One turn moves each row of this set onto another row. After a few examples, where does it send each row asked below?
Z_67: -0.75,-1.81,-0.86,+2.55,+1.79,-0.80,-1.38,-2.25,-3.42,+2.83,+1.92,-0.66,-1.36,+0.16,-1.22,-0.12,-3.13,-1.99,+3.70,+1.16
Z_520: +0.04,-2.30,-1.24,+2.37,+0.19,-1.23,-2.25,-1.29,-4.03,+2.66,-0.29,+0.66,+0.31,-1.38,-0.04,-0.88,-3.54,-0.61,+2.99,-0.46
Z_759: -0.33,-2.28,+0.09,+2.38,+0.87,-0.91,-1.10,-2.07,-3.33,+2.78,+1.55,-1.18,-0.07,+0.01,-1.68,-0.09,-4.21,-1.19,+2.79,+0.31
Z_631: -1.34,-0.20,+0.79,-0.16,-1.23,+0.58,-3.37,+4.30,+1.81,+0.88,+0.63,-2.45,+1.03,-1.56,+1.48,+1.93,-4.22,-0.79,+1.57,+0.18
Z_350: -2.11,-1.12,-0.56,+0.73,+0.12,+0.01,-2.00,-2.57,-4.28,+0.74,+1.66,-1.96,-0.73,-0.67,-1.49,-0.56,-2.32,+0.32,+2.75,-0.27
Z_694: -1.72,+0.06,-0.27,+0.52,+0.13,+1.16,-2.43,-1.83,-2.58,+1.87,-0.17,-0.78,+0.04,-2.32,-1.54,-0.60,-3.43,+1.84,+2.48,-1.19
Z_676: -1.84,+0.65,-1.38,+0.56,+0.87,+1.68,-2.64,-1.71,-2.47,+2.40,-0.10,-0.35,-1.20,-2.78,-1.43,-0.53,-2.56,+1.72,+3.31,-0.70
Z_771: -0.20,-0.76,-0.37,+2.27,+1.76,+0.64,-1.94,-1.53,-1.67,+4.19,-0.37,+0.41,+0.06,-1.65,-1.68,-0.24,-5.03,+0.56,+2.98,-0.27
Z_133: -0.56,-0.22,-1.16,+2.45,+2.29,+0.50,-1.99,-1.44,-1.69,+4.45,-0.06,+0.57,-1.36,-1.61,-1.10,-0.10,-3.89,-0.21,+4.01,+0.56
Z_421: -1.38,-2.10,+1.67,-0.18,-1.64,-1.05,-3.12,+3.85,-0.01,+0.51,+0.96,-2.15,+1.29,-0.18,+2.54,+1.77,-4.85,-1.42,+1.52,+0.91
Z_216: -1.32,-1.34,+1.13,+0.07,-1.35,-0.08,-2.75,+3.52,+0.47,+0.16,+1.80,-3.43,+1.24,-0.06,+1.17,+1.86,-3.74,-1.53,+1.08,+0.71
Z_779: -1.70,+0.55,+0.16,-0.30,+0.04,+0.35,-4.10,+4.79,+1.67,+2.23,+0.11,-0.59,-0.50,-2.19,+2.60,+1.75,-4.24,-0.70,+3.36,+1.17
Z_734: -2.27,+0.10,-1.24,-0.86,+0.47,+0.86,-4.70,+3.98,+1.16,+3.51,+0.39,-1.94,-1.57,-0.87,+2.98,+1.35,-3.84,-1.37,+3.47,+1.29
Z_497: -0.09,-1.71,-1.25,+2.22,+0.76,-1.08,-2.49,-0.84,-3.71,+2.87,-1.12,+1.12,+0.27,-1.85,+0.24,-1.08,-3.73,-0.02,+3.14,-0.76
Z_710: -2.10,-1.85,-0.73,-0.70,-0.71,-0.65,-3.82,+3.16,-0.52,+1.80,+2.78,-3.76,-1.14,+1.25,+2.80,+1.10,-3.48,-3.00,+2.76,+1.62
Z_697: -0.21,-2.30,-1.35,+2.31,+0.64,-1.85,-2.08,-1.63,-4.66,+2.57,+0.12,+0.48,-0.52,-0.87,+0.21,-0.80,-2.91,-1.30,+3.36,+0.08
Z_238: -1.73,+0.25,-0.07,-0.56,+0.45,-0.15,-3.77,+4.48,+0.80,+1.87,+1.45,-0.95,-2.04,-1.10,+2.68,+1.54,-2.50,-1.96,+4.20,+2.21
Z_432: -2.43,-0.22,-1.29,+0.46,+0.60,+0.32,-2.41,-2.62,-3.90,+1.15,+1.87,-1.45,-1.92,-1.29,-1.21,-0.65,-1.54,-0.09,+3.53,+0.62
Z_166: -2.45,-0.47,-1.30,-0.82,+0.07,+0.05,-4.81,+3.67,-0.14,+2.84,+1.82,-2.57,-2.28,+0.16,+3.08,+1.43,-2.99,-2.60,+3.67,+1.90
Z_479: -1.45,-0.51,-0.06,-0.62,-0.63,+0.88,-4.62,+4.26,+1.40,+3.28,+0.01,-2.02,+0.42,-0.84,+2.67,+1.25,-5.29,-0.62,+2.41,+0.12
Z_383: -1.90,+0.87,-0.14,+0.01,-0.21,+1.26,-3.54,+4.65,+1.85,+1.55,+0.44,-2.00,-0.19,-2.20,+1.77,+2.22,-3.30,-0.84,+2.66,+0.72
Z_99: -2.18,+0.89,-0.83,-0.16,+0.33,+0.67,-3.47,+4.37,+1.60,+1.56,+1.48,-2.22,-1.75,-1.46,+1.90,+2.20,-2.10,-1.97,+3.19,+1.60
Z_195: -0.30,-1.14,-1.94,+2.35,+1.18,-0.68,-2.65,-0.77,-3.09,+3.40,-1.19,+1.40,-0.53,-2.14,+0.22,-0.87,-3.31,-0.12,+3.68,-0.68
Z_128: -0.33,-0.88,-2.12,+2.29,+1.68,-1.17,-2.54,-0.91,-3.78,+3.43,-0.65,+1.28,-1.39,-1.77,+0.45,-0.73,-2.60,-0.77,+4.20,+0.27
Z_751: -0.36,-1.57,-1.75,+2.28,+1.15,-1.48,-2.50,-1.27,-4.32,+3.08,+0.05,+0.60,-1.42,-0.87,+0.19,-0.59,-2.26,-1.36,+3.95,+0.00
Z_590: -1.65,-1.03,-0.31,+0.71,-0.62,+0.50,-1.99,-2.30,-3.42,+0.68,+0.48,-1.67,+0.31,-1.29,-1.35,-0.62,-3.16,+1.19,+2.27,-0.87
Z_355: -1.49,-2.12,+1.29,-0.21,-1.22,-1.48,-3.10,+3.43,-1.10,+0.19,+2.58,-2.63,-0.15,+0.55,+2.60,+1.55,-3.44,-2.69,+2.58,+1.62
Z_40: -0.89,-0.61,-1.42,+2.40,+2.46,-0.27,-1.79,-1.68,-2.56,+3.83,+1.24,+0.09,-2.32,-1.15,-1.14,-0.15,-2.86,-1.34,+4.27,+1.20
Z_87: -0.91,-0.51,+1.36,-0.30,-1.00,+0.23,-3.63,+4.34,+1.00,+1.54,-0.12,-1.10,+1.18,-1.31,+2.26,+1.65,-4.99,-0.54,+2.25,+0.64
Z_715: -1.78,-1.02,+0.30,+0.13,-1.04,-0.62,-2.70,+3.44,+0.01,-0.05,+2.87,-3.86,-0.04,+0.30,+1.66,+2.04,-2.75,-2.41,+1.99,+1.31
Z_647: -1.57,-1.43,+0.40,-0.60,-1.50,+0.32,-4.09,+3.90,+0.37,+2.42,+0.71,-2.99,+1.17,+0.23,+2.54,+1.45,-5.54,-0.86,+1.49,+0.27
Z_518: -2.36,-0.07,-0.70,+0.13,-0.05,-0.41,-3.15,+3.67,+0.47,+0.66,+2.82,-3.20,-1.78,-0.51,+2.17,+2.37,-2.08,-2.56,+3.32,+1.97
Z_305: -1.48,-2.29,+0.30,-0.40,-1.53,-0.73,-3.80,+3.14,-0.61,+1.47,+1.80,-3.75,+0.48,+1.20,+2.57,+1.28,-4.79,-2.07,+1.90,+1.14
Z_841: -2.42,+0.60,-1.58,+0.37,+1.08,+1.06,-2.62,-1.80,-3.01,+2.22,+1.05,-1.03,-2.12,-2.04,-0.98,-0.44,-1.70,+0.78,+3.94,+0.03
Z_927: -1.89,-0.86,+0.26,-0.42,-0.06,-1.13,-3.60,+3.71,-0.46,+0.97,+2.60,-1.90,-2.06,-0.05,+2.74,+1.56,-2.20,-3.04,+3.80,+2.53
Z_493: -0.24,-1.80,+0.24,+2.60,+1.07,-0.28,-1.44,-2.20,-2.57,+3.43,+0.23,-0.17,+0.71,-1.04,-1.37,-0.16,-5.11,-0.01,+2.49,-0.27

Z_647 -> Z_305
Z_195 -> Z_497
Now find these:
Z_493 -> Z_759
Z_927 -> Z_238
Z_432 -> Z_841
Z_715 -> Z_518

